In the rows, 128 means zero.
Where one turn sends some rows of the set: a few examples, then the rows asked:
z548: [128 102 170 112 146 116 158 145 112 110 114 117 139 150 107 105 137 136]
z476: [119 145 151 116 125 119 136 131 121 111  83 145 100 139  95 126 135 116]
z337: [129 137 155 125 155 137 146 138  89 126 102 129 110 132 108 111 160 106]
z50: [134 112 173 100 154 120 158 141 108 105 116 129 132 152 108 107 131 135]
z65: [107 126 154 111 161 135 136 141 103 130 116 150 123 129  90 134 152 143]
z369: [114 127 171 126 124 112 154 140 115 129 105 103 131 140  98 110 128 125]
z312: [125 140 142 126 123 139 158 152 115 105 103 129 123 145  94 145 143 143]
z701: [101 138 162 121 131 118 152 147  97 106 110 121 127 160 124 145 151 127]
z70: [114 144 155 132 144 116 127 126 102 140 111 108 104 145 110 130 146 114]
z464: [121 135 145 107 154 142 147 130 133 112 103 114 121 148  79 119 146 143]
z295: [152 127 163 109 143 132 127 126 112 128 109 136 116 139 102  99 142 133]
z866: [103 118 139 112 152 124 140 132 116 123 105 112 128 131  91 117 147  97]
z863: [116 128 156  98 149 135 137 146 129 120 101 150 120 156 100 120 170 137]
z83: [137 139 161 135 152 140 154 138  96 130 106 125 103 137 106 110 150 120]
z777: [106 138 165 133 136 108 138 140  98 102 107 118 120 161 126 140 148 120]
z846: [119 120 154 106 127 116 136 143 113 117 119 116 135 165 106 133 126 153]
z931: [101 150 164 107 143 119 146 133 115 134 109 154 129 143  91 126 138 117]
z523: [129 124 168  96 149 115 135 146 118 126 112 148 141 153  91 141 153 112]
z562: [114 108 127 118 144 127 145 142 111 119 111 136 112 139 121 147 140 109]
z433: [141 136 149 136 141 121 140 147 102 107 122 111  99 142 100 114 133 138]
z982: [136 123 168 117 138 147 148 136 128 104 120 137 145 151 107 148 147 121]
z958: [125 136 144 122 126 139 159 151 116 105  97 135 119 153  94 146 138 145]
z317: [107 128 151 108 125 110 133 139 128  99 136 124 125 136  92 127 151 116]
z715: [128 129 180 107 146 115 135 122 128  92 116 147 109 137 108 119 142 117]
z744: [118 143 138 108 152 120 146 131 121 126 110 157 123 157 123 139 148 130]
z184: [101 122 138 114 155 124 145 131 116 125 110 110 129 133  90 123 155 104]
z907: [133 119 173 131 150 120 134 138 103 125 113 105 124 151 107 125 129  98]
z320: [121 137 135 102 154 103 137 148 106 110 124 143 127 145  90 135 152 134]
z431: [142 127 135 131 138 151 129 139 111 110 101 147 119 145  97 129 143 119]
z941: [143 124 138 128 142 148 126 141 107 105 100 145 115 143  96 130 135 122]
z423: [108 145 154 123 130 120 122 127 101 138 110 113 115 141 112 134 158 116]
z267: [129 132 180 105 147 116 137 123 132  92 112 140 104 142 110 123 139 125]
z908: [115 108 148  99 158 118 150 133 124 130 119 115 116 144  92 134 121 126]
z653: [114 134 170 119 128 119 136 119 129 108 109 132 130 126 123 141 163 123]
z999: [116 114 153 100 155 120 156 135 126 130 119 108 120 144  93 141 122 125]
z263: [137 125 171 128 138 123 157 130 124 120 110 121 111 148 139 122 137 135]
z822: [149 123 176 119 136 129 139 128 119 128 113 129 119 136 106  99 145 140]
z482: [120 131 166 131 135 123 125 131 123 104  97 109 116 159 124 107 157 124]
z708: [113 137 177 117 129 115 137 118 130 109 109 131 129 130 116 148 161 128]
z977: [124 113 155 145 139 132 137 145  93 110 106 112 130 133 114 129 144 144]
z357: [124 123 172 112 167 124 145 116 111 118  98 132 118 118 100 143 136 126]
z198: [121 115 149 124 124 114 130 148 108 110 110 115 137 167 110 130 132 145]

z476 turns into z357
z198 turns into z777
Where do these go?
z744 turns into z931
z908 turns into z958
z941 turns into z267
z433 turns into z263
z337 turns into z295

